Points on a branching shape with no loops
kibo: [ 12 -29 -19 -15  -9 -10  -5  56  30  -9   1   1  -5  -1  -8 -11 -23 -20
  12  -1   2]
Gupup: [ 10  -1  -1 -24  16  19 -15 -11   0  26  34  23 -22  35  15  33  -1  21
  -8   6  46]
levu: [ -1   9  22 -34  20  13  54 -21 -12 -17  15   1  10  -6   8   2  23 -23
 -22  28  -1]
rofub: [ -6  22  16  -6  31 -41  10  23 -14  -9  42  18 -11 -35   8  -1  10 -25
 -35  -6   2]
kunez: [ 10 -21 -26   3  -7  -3  -2 -21  -9  16 -23 -21   2  26 -14   2 -12  11
  13  -8   8]
tura: [  3  -1 -24  12 -17  -7  -1 -18   1   2 -31 -30  18   1  -9  -6  -5   2
  15 -18 -37]
nitu: [-12 -10 -11  -1  13   6  14 -23   1 -10   2 -14  52   0   6  -8  22  -4
   8   2 -25]
des: [ -8   5 -29   7 -25 -12  -3 -14   2  11 -28 -12   6  -1  -1  -6  -4  -9
  21 -17 -29]
sired: [  8 -23 -25   0  -2  -1  -2 -20  -9  18 -18 -18   2  29 -12   3 -12  12
  13  -7  17]
vumin: [ -4  -5  17  17 -21  -2 -16 -13  -5   8 -22  -3  -8 -26 -12  -8 -13   7
   3 -10 -26]
Zedul: [ 23  33  14  30  -9  13   4  43 -12 -15   0 -16 -13 -20  31  14   4 -12
  -7  31  37]
geb: [ 16   2   2  -4  39   5  -4 -38   5  11  -6  45 -21  27 -24  25  29  33
 -11  10  46]
Dup: [-13 -12 -10  -3  19   9  17 -22  -3 -12  10  -8  54  -1   6 -10  26  -4
   0   9 -24]
lus: [  2 -22 -18 -10   8   3  -4 -14  -8  23  -2  -7  -1  35  -1   8 -10  10
  12  -4  36]
Tole: [  7  -7   6 -30  16   9  -7  12   5  13  37  20 -11  27  14  26   1   2
   5   2  33]
buze: [ 15   3   4  -4  44   5  -3 -37   4   8  -9  45 -19  25 -24  25  31  30
 -10  10  45]
Sef: [ 10 -18 -27   7 -12  -4  -3 -22  -8  14 -26 -24   2  23 -16   1 -13  10
  13  -9  -3]
Rak: [-14  19   9 -25  -2   4  14  22  33 -17  24  15  -4  -6  29  12  -4   3
   3   0  17]
pinuz: [ -7  19  38 -21  22 -17  38   0 -12 -33  12  21 -12 -18  25  10  15 -25
 -39  27  -6]
dudeb: [-18  10  26  32  -3   4  -9  34  -7 -30  12  -4   9 -24 -10 -34   0  12
  -1  -1  -4]
kol: [-17   9 -10  -9  -5   9  11  10  27   3   0  -2  19  -6  17  -6  -4  -5
   9 -13   6]
gep: [ 18  35  14  32 -10  12   1  51  -7 -18   4 -19 -10 -19  27   4   9 -12
  -6  27  32]
buva: [-13 -13 -10  -3  20   9  18 -22  -3 -12  10  -7  54  -1   6 -10  27  -4
   0   9 -24]
gib: [  2 -22 -18 -10   7   2  -4 -14  -8  23  -3  -8   0  34  -2   8 -10  11
  12  -4  35]
zod: [ -4  -5  18  16 -21  -2 -16 -12  -6   8 -22  -2  -8 -27 -12  -8 -13   7
   2  -9 -25]
lebu: [ 13 -24 -13 -15  -6  -4  -3  49  30  -8   5   4  -9   5  -7  -6 -19 -18
  10  -1   2]
lovu: [-14   6 -30   1 -20  -6  -1  -8   7  13 -25  -6  12  -4   5  -9  -2 -10
  19 -21 -16]
ziv: [ -4   4 -28  11 -27 -12  -3 -16   1  11 -29 -17   4   1  -5  -5  -7  -8
  20 -16 -35]
Fule: [  5  -4   4 -24  16  16  -7   1   0  19  42  21 -16  33  18  31  -3  10
   1   4  43]
dul: [ 15 -19  -7 -17   1  -1  -5  42  31  -6  10   5 -13  10  -5   1 -15 -16
   9   2   4]
mufi: [-14  12  21  34  -2   3  -8  37  -3 -33  15  -8  11 -20 -10 -36   2   9
  -1   0  -6]
rir: [ 10 -10 -29  13 -21  -7  -5 -22  -5  12 -32 -27   2  16 -17  -2 -15   4
  13 -13 -25]
muz: [ 17  -1  -7 -20  14  16 -22 -28   5  33  20  30 -28  37  -3  31  11  36
 -15   2  43]
pepo: [ 15 -19  -8 -16   0  -2  -5  43  31  -6   9   5 -12  10  -5   0 -16 -16
   9   1   3]
lagop: [  8  -7 -30  15 -25  -8  -6 -21  -4  11 -34 -28   2  13 -17  -3 -15   2
  13 -15 -34]
Pizod: [ -1  -6   9  18 -21  -4 -16 -15  -4   8 -25  -7  -7 -22 -12  -7 -15   6
   4 -11 -30]
Tib: [ -9  -5  27  14 -21   1 -16  -9  -8   6 -18   4  -9 -32 -13  -9 -10   9
   1  -7 -20]
teve: [  1  -6  -2 -21  17  14  -8  -5  -3  25  32  16 -14  36  18  25  -8   9
   1   4  48]
nibu: [ -1 -16 -11 -16  13   6  -6  -9  -5  25  12   2  -5  36   8  14  -9   8
   8  -2  43]
bebev: [-10 -16 -11  -7  29  13  23 -18 -11 -17  20   2  53  -7   4 -14  32  -2
 -14  20 -22]
Melig: [ 11 -17 -28   8 -13  -5  -3 -22  -8  14 -28 -24   2  22 -16   0 -13   9
  13 -10  -7]
mupul: [-17   7 -14  -7  -6   8   9   8  25   6  -5  -4  20  -6  15  -8  -4  -6
  10 -15   4]
gagu: [  8  -2   0 -24  17  19 -13  -8  -2  25  38  22 -21  35  18  32  -4  17
  -6   7  48]
losa: [ -7  -5  24  15 -21   0 -16 -10  -7   7 -19   3  -9 -30 -13  -9 -11   9
   2  -8 -21]
par: [ 19   0  -3  -7  25   7 -10 -41   6  24   4  44 -25  33 -22  25  22  39
 -14   7  48]
fesov: [ -7  20  36 -17  24 -23  31   5 -13 -33  15  23 -12 -21  26  10  14 -24
 -40  23  -7]
kedin: [ -4  17  36 -30  19  -1  51 -12 -12 -28  10  12  -6 -11  20   9  18 -26
 -32  31  -2]
Pav: [-12  13  18  35  -2   3  -7  38  -1 -34  17 -10  12 -18 -10 -37   3   9
  -1   1  -6]
reru: [ -4  -5  17  16 -21  -2 -16 -12  -5   8 -22  -2  -9 -27 -12  -8 -13   7
   3 -10 -26]
tipo: [ 19  -1  -7 -14  16  12 -18 -37   6  31  12  37 -28  36 -14  28  17  40
 -15   3  45]
pura: [ 10  -1  -1 -24  16  19 -15 -11   0  26  35  23 -22  35  15  33  -1  21
  -8   6  46]
Pon: [ -2   7  19 -33  20  14  53 -22 -12 -15  16   0  14  -6   6   0  24 -22
 -21  27  -2]
sida: [-26  -3  53   7 -21  13 -19   1 -20   1  -9  21  -6 -45 -13 -14   2  17
  -2   2  -8]
vuzo: [  6  27  12  37   0   8   0  44   3 -35  16 -19   4 -22   5 -23  14 -10
  -2  10   9]
kazod: [ 10 -11 -29  13 -20  -7  -4 -22  -6  12 -31 -27   2  16 -17  -2 -14   5
  13 -12 -23]
pebo: [  9  -9 -29  14 -22  -7  -5 -22  -5  12 -32 -27   1  15 -17  -2 -15   4
  13 -13 -27]
fiva: [  7  -7   6 -30  16   9  -7  12   5  13  37  20 -11  27  14  26   1   2
   5   2  33]
Rukof: [ 15 -12   3 -32  19  -2 -13  27  22   3  20  12  -9  16   4  14  -7  -9
   8   9  19]
fisi: [-17   6 -27  -3 -14   1   2  -2  13  13 -20  -5  17  -5   8 -10  -3  -9
  16 -21  -8]
zedid: [-17  -3  41  10 -22   6 -17  -4 -14   4 -12  14  -8 -39 -14 -11  -4  13
   0  -3 -13]
gebu: [-16  11  -3 -12  -3   8  14  14  30  -2   7   1  15  -7  20  -3  -4  -4
   8  -8  10]
bal: [  6  26  12  38   0   7  -1  44   4 -35  16 -19   4 -22   4 -25  14  -9
  -2   9   8]
Simi: [  8  -5 -30  16 -27  -9  -7 -21  -3  11 -35 -28   2  11 -17  -4 -16   0
  13 -16 -38]
Muke: [  8  -7 -30  15 -25  -8  -6 -21  -4  11 -34 -28   1  13 -17  -3 -15   2
  13 -15 -34]
tes: [ 12 -28 -17 -15  -8  -8  -4  54  30  -9   2   2  -6   0  -7  -9 -21 -19
  12  -1   2]
notir: [ 14 -22 -10 -15  -4  -3  -4  46  30  -7   7   4 -11   7  -6  -3 -17 -17
  10   0   2]
Tela: [-17   8 -13  -8  -5   8  10   9  25   5  -3  -3  20  -6  15  -8  -4  -6
  10 -14   5]
sarif: [ -9   6 -29   7 -25 -12  -2 -13   3  12 -27 -11   6  -1  -1  -6  -4  -9
  21 -18 -28]
gole: [  4  -3 -19  19 -26  -8 -12 -19  -3   9 -34 -24  -1  -1 -13  -6 -17   0
  11 -15 -44]
Desed: [ 10  -9   6 -34  19   3 -10  19  12   9  31  17  -8  22  10  21  -1  -4
   7   5  27]
tafar: [ -8   5 -29   7 -25 -12  -2 -14   2  11 -28 -12   6  -1  -1  -6  -4  -9
  21 -17 -29]
tufe: [ -6  19  38 -23  21 -14  41  -3 -12 -33  11  19 -11 -17  25  11  16 -25
 -38  28  -5]
puva: [ -2  13  30 -34  19   8  55 -18 -12 -22  12   5   2  -8  13   6  20 -25
 -27  30  -1]
bovul: [  3  -1 -24  11 -16  -7   0 -18   2   2 -30 -30  19   1  -9  -6  -4   2
  15 -18 -36]
pur: [-20   9  29  31  -4   4 -10  32  -9 -28  11  -2   8 -26 -11 -34  -1  12
  -1  -1  -3]
gilaf: [ 16   2   2  -4  40   5  -4 -38   5  11  -6  45 -21  27 -24  25  29  33
 -11  10  46]
Bopim: [  5  -2 -27  18 -29  -9  -9 -20  -2  10 -36 -28   1   6 -15  -5 -17  -2
  12 -17 -47]
gid: [  6  -6   5 -28  16  11  -7   9   4  15  39  20 -12  29  15  28   0   4
   4   2  35]
dazuz: [  7  -5 -30  17 -28  -9  -7 -21  -3  11 -35 -29   2  11 -17  -4 -16  -1
  13 -16 -40]
duba: [  3  -5 -12  19 -24  -7 -13 -19  -3   9 -33 -20  -3  -7 -11  -7 -17   2
   9 -14 -41]
bak: [ -8  20  31 -11  27 -31  22  11 -13 -29  21  25 -12 -25  24   7  13 -23
 -41  16  -7]
lof: [ -7  20  35 -15  25 -26  29   7 -13 -32  17  24 -12 -22  26   9  14 -24
 -40  21  -7]
geg: [ -8  20  23  -6  30 -39  13  19 -14 -20  32  23 -11 -31  17   3  12 -23
 -39   5  -4]
disok: [-30   4  44  24  -7   9 -16  21 -17 -18   4  10   4 -36 -12 -28  -1  15
  -2   0   0]
lafi: [-13   6 -30   2 -21  -8  -1  -9   6  13 -25  -7  10  -3   4  -8  -2 -10
  20 -20 -19]
Bip: [ 10 -12 -29  12 -19  -6  -4 -22  -6  13 -31 -26   2  18 -17  -1 -14   6
  13 -12 -20]
zusit: [ 11  30  12  37  -2   8  -1  52   0 -34  14 -23   1 -23  14 -17  13 -15
  -3  13  15]
Ret: [  5  -1 -28  16 -25  -9  -5 -19  -1   7 -35 -30   8   5 -14  -6 -12  -1
  14 -18 -44]
zuf: [  5 -23 -21  -6   3   1  -3 -17  -9  21 -10 -13   1  33  -6   6 -11  11
  13  -5  29]
zor: [ 19   0  -5  -9  21   9 -13 -40   6  27   7  42 -27  35 -20  26  20  40
 -15   5  47]
Goret: [ 13  33  13  36  -7   9  -2  59  -2 -29  12 -24  -2 -20  20 -12  12 -16
  -4  17  20]
sule: [-16  -4  39  11 -22   6 -17  -5 -13   4 -13  12  -8 -38 -14 -11  -5  12
   0  -3 -14]
Maziz: [ 20  35  14  32 -10  13   2  49  -9 -16   3 -18 -11 -19  28   7   7 -11
  -7  28  34]
zoze: [ 10 -11 -29  13 -21  -7  -5 -22  -5  12 -32 -27   2  16 -17  -2 -14   5
  13 -13 -24]
Tuv: [ -6 -10  -6 -16  27  15  32 -20 -12 -13  22  -1  44  -7   1 -12  30  -8
 -15  20 -15]
Nilam: [ -7  21  17  -6  31 -41  10  22 -14 -12  40  19 -11 -34  10   0  10 -24
 -36  -4   0]
sok: [  8  -8   6 -31  17   7  -8  13   7  12  36  19 -10  26  13  25   1   1
   6   3  31]
Dar: [-17   6 -21  -5  -9   6   6   3  19  10 -12  -5  20  -5  12 -10  -3  -8
  12 -19  -1]
gafiv: [-33   1  51  18 -11  13 -18  14 -20 -12   0  17   1 -41 -13 -24   2  16
  -3   3  -1]
bamu: [  0  -6   4  18 -21  -5 -15 -16  -4   9 -28 -11  -6 -18 -11  -7 -16   5
   5 -12 -33]
zut: [ 17 -13   1 -28  16  -3 -13  31  26   0  17  10 -11  15   1  11 -10 -11
   8   9  15]
bire: [-29   4  42  26  -6   8 -15  23 -16 -19   5   9   4 -35 -12 -29  -1  15
  -2   0   0]
moze: [  6  -7   6 -30  16  10  -7  11   4  14  38  20 -11  28  15  27   0   3
   5   2  34]
Teza: [ -1  -6   8  18 -21  -4 -16 -15  -4   8 -26  -8  -7 -21 -12  -7 -15   5
   4 -11 -31]
Rok: [  3  -5  -9  19 -23  -7 -13 -18  -3   9 -32 -19  -3  -9 -11  -7 -17   2
   8 -13 -40]
bibiv: [  1  -7  -3 -21  16  13  -8  -5  -3  25  30  14 -12  36  17  23  -8   9
   2   3  47]
sep: [ -6  18   8  40   3   5  -5  44   7 -41  23 -17  15 -11  -8 -40   9   2
  -2   3  -6]
nus: [ -8  20  33 -13  26 -29  25  10 -13 -30  19  24 -12 -24  24   8  13 -24
 -41  18  -7]
Rad: [ -7  -5 -14   3   3   0   9 -21   5  -6 -13 -24  43   0   2  -6  13   0
  15  -9 -27]
beb: [ -6  -9  -5 -17  26  15  33 -21 -12 -13  22  -1  43  -7   1 -11  30  -8
 -15  20 -14]

How do the paths from each line's first point branch along the strands? (one pair of brackets a fork, the group with the point earlier in the line first; the first line done for you)
nitu pepo sule gilaf beb => (((pepo gilaf) sule) beb)
zor Rok notir buze Pon => (((Rok Pon) notir) buze)
losa zut kedin dudeb buze => (((zut buze) kedin) dudeb)
sired buze gid tafar sida => ((buze gid) (tafar sida))
Sef Tole bamu par bovul => ((Tole par) (bamu bovul))
Dup lebu levu buze Rok => (((lebu buze) Rok) levu)
zor geb Tela notir tura => (geb ((Tela tura) notir))
muz par duba kibo tufe => (par ((duba tufe) kibo))
